Read these off the matrix that follows. Indices start at 1.
1) The bottom-left entry?
2) The entry in row 3 and column 3?
3) The top-right entry?
4) The entry at row 1, column 1?
[[128 125 129 131 125 125 120 137 126 128]
 [120 132 116 118 120 129 118 124 133 118]
 [129 113 144 139 134 117 128 145 117 148]
 [127 124 134 131 125 125 122 137 127 126]
 [133 119 137 136 132 119 130 135 119 142]
 [119 136 126 122 120 137 131 128 139 126]
 [104 137 137 122 117 145 141 134 148 136]
 [117 134 129 119 118 129 123 133 133 121]
 [115 127 134 131 129 138 135 128 142 129]
 [137 129 122 138 135 134 120 119 136 110]
 [126 134 123 124 119 131 123 130 133 121]
 [141 116 127 142 143 122 120 121 124 122]
 [128 120 142 133 128 121 126 141 123 132]
 [125 129 129 130 127 135 128 127 137 124]]
1) 125
2) 144
3) 128
4) 128

arr =
array([[137, 129, 125, 126, 129, 129, 127, 125, 129, 128],
       [134, 123, 128, 126, 126, 128, 122, 129, 130, 130],
       [126, 118, 127, 130, 130, 127, 119, 127, 125, 128],
       [138, 130, 130, 126, 128, 127, 127, 128, 124, 127],
       [139, 129, 127, 135, 128, 129, 128, 125, 128, 128],
       [137, 125, 130, 126, 129, 130, 124, 125, 128, 127],
       [133, 120, 127, 133, 128, 127, 120, 126, 131, 129],
       [104, 130, 126, 136, 127, 130, 132, 128, 125, 130],
       [131, 130, 131, 128, 127, 127, 119, 127, 134, 128],
       [135, 125, 127, 133, 124, 127, 126, 130, 129, 127],
       [125, 125, 130, 131, 128, 128, 126, 127, 127, 128],
       [121, 111, 129, 127, 127, 128, 127, 122, 130, 129],
       [126, 132, 130, 128, 124, 126, 128, 135, 131, 126]])
The 2nd smallest entry is 111
The second entry on the diagonal from the top-right corner is 130
The third smallest entry is 118
The top-left entry: 137
The 3rd entry, reading row by row: 125
Report the last entry, reading row by row.
Answer: 126
Report the fourth entry from the end, reading row by row.
Answer: 128
The maximum: 139
Report the last entry in the row that holds the largest entry.
Answer: 128
Report the fourth entry, reading row by row.
Answer: 126
The smallest entry in the last row -> 124
Report the 5th entry, reading row by row.
Answer: 129
The bottom entry of the column that holds the smallest entry -> 126
Report the largest entry in the last row.
Answer: 135
Report the last entry in the row that holds the smallest entry.
Answer: 130
The top-right entry -> 128
Report the third entry on the diagonal from the top-right corner.
Answer: 127
The fifth-last entry, reading row by row -> 126
Report the entry directly above the largest entry.
Answer: 138
The entry directly below the largest entry is 137
The smallest entry: 104
Report the entry just right of the smallest entry.
Answer: 130
The entry directly above the smallest entry -> 133
Report the third entry on the main diagonal.
Answer: 127
Report the second entry in reading order.
Answer: 129

Questions about the array below. Counting starts at 1.
1) Find the top-left entry.
2) Find the minimum.
3) Find the entry in row 1 and column 2.
4) Find the entry in row 2 and column 1.
5) Find the entry at row 3, column 2.
6) Find the entry in the bottom-left corner.
[[121 127 127 131 128 127 123 127 126 122 123 133 127 131]
 [133 126 124 129 128 130 126 128 134 128 133 139 131 131]
 [132 125 129 118 128 128 138 128 125 129 127 127 130 128]
 [130 128 128 130 128 134 126 126 130 129 129 132 122 126]
 [128 132 126 129 129 128 129 131 133 124 127 133 127 132]
 [120 138 138 106 136 121 125 126 123 123 125 129 128 135]
 [128 128 128 128 128 128 128 128 128 128 129 128 128 128]
 [129 128 131 127 125 132 129 131 128 128 133 126 128 128]
 [127 129 128 131 131 124 128 127 132 129 127 129 133 130]
 [128 128 128 126 128 128 128 128 128 128 127 128 126 128]]
1) 121
2) 106
3) 127
4) 133
5) 125
6) 128

Read these off the table that follows. Counting starts at 1.
1) Report the entry in the top-right corner.
2) Report the entry at row 1, column 3.
3) Report the entry at row 2, column 1.
4) Report the entry just right of the largest entry.
5) Report the entry in the bottom-right corner.
6) Report the entry at row 1, column 1.
7) Report the bottom entry of the column that holds the smallest entry.
[[127 130 126 127 131 128 132 131 129 129 120 131 135 126 123 128]
 [131 123 132 129 120 123 119 120 128 122 151 120 108 128 142 130]
 [129 128 131 130 131 139 129 127 124 134 121 126 134 136 125 125]]
1) 128
2) 126
3) 131
4) 120
5) 125
6) 127
7) 134

[[128 137 139 150 136 115 130]
 [121 125 131 140 138 131 133]
 [127 144 137 129 132 127 124]
 [103 129 120 138 139 120 119]
 [129 134 125 131 120 102 121]]
Report the second entry on the main diagonal.
125
The third entry from the end, reading row by row: 120
Report the entry just right of 115.
130
Report the fourth entry, reading row by row.
150
Report the 5th entry, reading row by row.
136
The entry just right of the centre entry is 132
Report the last entry, reading row by row.
121
The bottom entry of the column that holds the largest entry is 131
The entry just right of 136 -> 115
Report the entry directly below the centre entry.
138
Report the second entry, reading row by row.
137
Report the entry at the centre.
129
The 1st entry in reading order is 128

[[133 132 130 131]
 [128 134 132 128]
 [133 132 129 131]
 [133 107 143 140]
 [134 125 130 132]
 [133 132 130 131]
 [133 132 133 131]
 [133 139 130 126]
 [133 136 125 131]
 [133 125 130 131]]
Counting starts at 1.
The entry in the top-left corner is 133
Read off the bottom entry of the column that holds the smallest entry.
A: 125
Read off the bottom-left entry.
A: 133
Read off the entry in the top-right corner.
A: 131
Read off the entry in the bottom-right corner.
A: 131
The entry in row 1 and column 3: 130
The entry in row 3 and column 1 -> 133
Read off the entry in row 2 and column 1.
A: 128
Read off the entry directly above 136.
A: 139
Read off the entry at row 1, column 2.
A: 132
Read off the entry directly below the largest entry.
A: 130
The entry in row 3 and column 3 is 129
The entry directly above the smallest entry -> 132
The entry just right of the smallest entry: 143
The entry just left of the largest entry is 107
